128 stands for zero in the data rows.
Each row in the table below has a label, given by one hidden rule.
[ 94 162 108 153 106 106 120 148  97 135 112 134] raft
[145 179  93 129 124 132 114 163  68 135 124 139] goat
[154 152 163 183 167 163 183  68 154  77 154 134] dust
[ 87 124  66 147  95  68 105 188  91 149 102 114] raft
[170 120 147 139 161 142 158 120 154 129 130 143] dust
[ 66 166 217 148 105  81 185 128 105  85  75  99] soap
[144  68 194 190 154 217 204 171 156  92 167 181] dust
[114  73 141 198 118 116 151 143 178 176  39  62] goat
[142  88 130 108  89 126 150 141 144 194  73 100] raft
[178 132 142  66 156 160 143 143 133 148 112 130] goat
[107 176  80 171  78  98  62 160 107 139 132 190] goat
[151 105 113 110 144 107 138 113 137 158 157 109] dust
[132 151 120 150 102 185 153 137  96  52 134 123] wolf
[ 97 169 118 158 120 113 129 170  94 116 104 161] goat
[152 108 169 109 165 179 144 121 150  80 143 153] wolf
[157 133 125 160  62  91 139 135 125  73 194 204] wolf
[ 94 153 105 144 105 102 102 140 103 134 111 162] raft
[ 83 123  92 173 121 138 171 101 179 143  58 111] goat
[161  86 198  52 157 150 178  84 127 108 152 113] wolf
[106 168  96 119 103 128 104 176  89 117 132 133] raft
[155 122 173 113 153 166 148 120 144  88 141 138] wolf
[110 144 134 156 102 121 130 158 115  87 105 158] wolf
[173 167 102  95 142  62 164  90 134 161 102 102] goat
[119 113 107 121 131 114 134 122 176 155 105 105] raft
[116 163 131 157  83 130 162 178  62 127  98 113] raft
[185 100 111  89 190 135 122  73 120 156 178 115] dust
[165 117 143 147 132 178 179 124 107 104 136 141] dust
[169 102 151 102 160 143 131 124 166 132 145 118] dust
[107 116 158  80 122 154 154  85 139 190 162  71] soap
[ 80 181  90 204  71 115 190 150 104 137  94 152] goat
[ 90 183 109 149 111  84  39 198 129  81 115 120] raft
[126 115 129 105 128 120 139 104 134 159 120  78] raft
[129 139 126 188 133  52 143 162 124  86 123 167] dust
[111 147 144 170 113 144 148 142 117 101 101 135] wolf
[ 78  39 139 163 123  94 155  93 108 171 172 118] soap
[128 204 150 185 136 176 181 110 163 150 135 107] goat
[ 68  66  99 168  52 105  75 126 116 141 188 117] soap
[ 86 131 133 159 104 138  68 154 118  97  77 131] soap
[156 108 154 104 169 149 117 128 149 133 153 129] dust
[147 118 204  58 143 149 114 129 158 105 145 198] wolf
[159 172 170 140 138 162 154 113 128 102 142 138] dust
[118 143 119 169 112 124 141 133 125 112 134 152] dust
[139 112 145 116 126 204 134 152 162 120  90 149] goat
[162 111 149  94 179 153 120 122 157 119 144 124] dust
[188 171  86 158 147 133  81 146 132  96 121 122] dust
[109 130 118 181 113  77  97 151  84 109 149 151] wolf
[172 113 155 128 185 158 129 124 173 125 129 140] dust
[123 198 112 178  97  88 132 217 120 129 139 156] goat
[217  87  85 106 173 190  94 133 188 138  68 146] dust
[133 114  95 123 147 125 118 149 124 188 119 108] goat
[ 84 115  78 120 140 148 117  62 185 165 130 108] raft
[152  96 139  96 171 161 106  94 170 114 183 133] wolf
[ 95 146 101 152 100 101 101 144 108 115 133 156] soap
[164 112 138  98 159 140 108 116 152 145 168 132] dust
[ 62  71  62  84 122  90 167 194 139 131 181  88] raft
[156 125 181 131 154 164 131 115 183 100 163 150] wolf
[ 58 185  94 165 115 133 104 204 106  71  52 164] raft
[ 98 140 127 143 117 140 158 142 116  98 109 160] wolf
[136 128 152 128 151 152 111 132 122 109  97 119] wolf
[100 128 135 145  80  86 135 190 111 113  99 111] raft
[204  81 154  90 149 127 100  66 171  78 108 154] wolf
[136 131 100 103 137  92 188 105 151 185 139  91] goat
[171  80 157  93 176 170 152 105 172  68 156 168] wolf
[143 178 175  88 183 158 144 173 217  75 173 179] dust
[ 52 121 179  97 148 110  58 162 141  90 154 137] soap
[117 142 134 161 108 122 128 169 101 130 128 151] goat
[142  85 162 130 128 157 173  99 149 123  84  92] wolf
[147 133 141  86 163 131  77  94 127 152 166 107] soap
[183  89 178  92 166 188 118  77 155 136 217 170] wolf
[ 71 127 103 179  94 152  78 156 102 136  98 162] raft
[137  52 102 172 144  71 168  86 152 157 127 120] dust
[130 102 123 136 107 124 113 106 147 168  80  81] raft
[158 129 158  94 175 172 132 112 164 110 158 145] dust
[ 96 137 114 137  90  93  98 141  93 125 116 147] soap
[112 135 128 155 112 117 121 168  98 123 118 144] raft
[127 124 145 149 129 134 115 145 112 105  95 130] wolf
[128  97 123 126 132 124 142 102 151 162 100  95] goat
[102 165  68  81 152 100  88  87 160 217 124 112] goat
[175 132 152 134 194 171 119 123 158 121 114 140] dust
[160 104 171 115 181 173 137 100 168  84 146 147] wolf
[131 103 132 118 142  83 100  89 145 152 175  80] soap
[108 134 136 166 109 119 125 158 102 122 114 144] raft
[145 116 164 111 148 156 140 138 132  94 122 122] wolf
[114  94  71  85 130  75 110  78 118 181 151 101] raft
[133 142  89 217  86  85 107 179  75 111 160 183] dust
[179  92  88  39 217 168 105  75 190  58 113  85] wolf
[190 129 185  87 120 139 169  97 204 115 147 125] wolf
[134 110 109 111 156 129 125 111 131 151 179 104] wolf
[124 104 100 122 123 132 156  83 138 164 107  86] goat
[116 190  81 139 121  78 160 108  83  83 171  68] soap
[104 159 105 125 117 115  71 136  80 132 142 136] soap
[135  62 159  68 145 134  83  39 117  39 140 176] wolf
[143  75 116  78 124  39 194  52  52 204  96  39] soap
[134 162 126  62 126 135 136 164 138 179  88  66] raft
[105 117 117 154 100 129 149 116 130 103  89 128] wolf
[132 121  75 164  58 108  98  96  87 124 158 185] dust
[ 81 130 143 162  99 119 162 185 123 128 131 112] raft
[149 141 172 129 155 183 124 147 143 120 110 157] dust
[118  78 131 114 114 118 165 109 140 167 117  90] soap
[103 124  73 136  81 112  87 134  90  62 152 139] soap
[124 150 117  99 131 142 176  92 148 170 111  97] goat
[104 173 125  98 119 108 115 147  73 145  71 173] raft
[162 138 156 130 150 169 124  88 161 154 147  84] dust
[126 127 148 132 136 147 145 126 123 116 103 127] wolf
[119 148 110 135  66 102 166 152 124 142 149 137] raft
[ 98 164 108 148 107 107  91 136  94 131 169 155] soap
[140 123 132 140 141 147 121 117 162 148 155 116] dust
[168 143 188 132 178 198 103  95 131 106 198 142] wolf
[151 145  83 117  93 112  85 153  58 144 176 124] raft
[154  98 153 133 141 145  99 131 129  99 100 116] wolf
[ 39 217 137 127  39 128 217 132 122 147 138  58] raft
[ 73 155 106 124  96 120  80 137 121 114 120 129] soap
Here are more rows. What is the label of each one?
[135 111 104 124 135 114 137 111 142 158 148  96] goat
[125  77 146 118 124 137 159 138 113 100  62 115] soap
[141 120 113 102 145 127 126 123 130 160 140 100] goat
[ 93 147 132 142  84  99 141 144 105 107 128 132] soap
[113 154 124 134 109  96 119 156  71 133 125 171] raft
[158 105 167 113 172 175 127 118 181  93 131 159] dust
[129 141 144 107 127 131 109 157 114 118  81 127] raft
[115 139 166 124 114 130 116 181 100 104 121 121] soap
[123 126  98 127 143 118 140 103 136 178 135 105] goat
[105 136 104 141  94  98  96 159  95 121 125 158] raft
[117 158 128 151 101 121 102 165  99 130 117 148] raft
[100 148  97 125 111  73 107  81  66 140  83 165] wolf
[194 194 162  73 133 194  73  58 198 163 165 110] dust
[120 140 116 137  73 123 156 118  85 127 129 175] wolf
[122 119 165 141 116 136 127 127 119 113  85 154] wolf
[125  94 124 126 134 111 145 107 156 172 124  98] raft
[109 175 115 108  91  95  84 166  88 107 138 109] soap
[137  98  94 109 137 105 135 102 132 175 133 103] goat
[112 157 147 152 115 144 147 127 112 102  78 124] wolf
[ 89 137  58 176 138 113  86 161  86  94  66  77] raft
[124 149 138 143 125 137 128 140 114  98  87 132] wolf
[144 134 190 120 188 155 152 114 165 137 144 163] dust
[176  58 135  71 162 167 198 121 126 146 159  93] wolf
[ 85 135  52 151 127  58  52 172  81 183 204 188] goat
[148 132 130 104 170 132 157 130 136 139 119 114] goat
[ 77 136 142 144 134 136 172 119 159 198  92  83] raft
[138 100  87 119 135 116 116 114 128 169 123  94] goat
[153 101 140 116 158 141 133 115 147 144 148 117] dust
[141 118 160 114 158 162 130 145 142  91 132 143] wolf
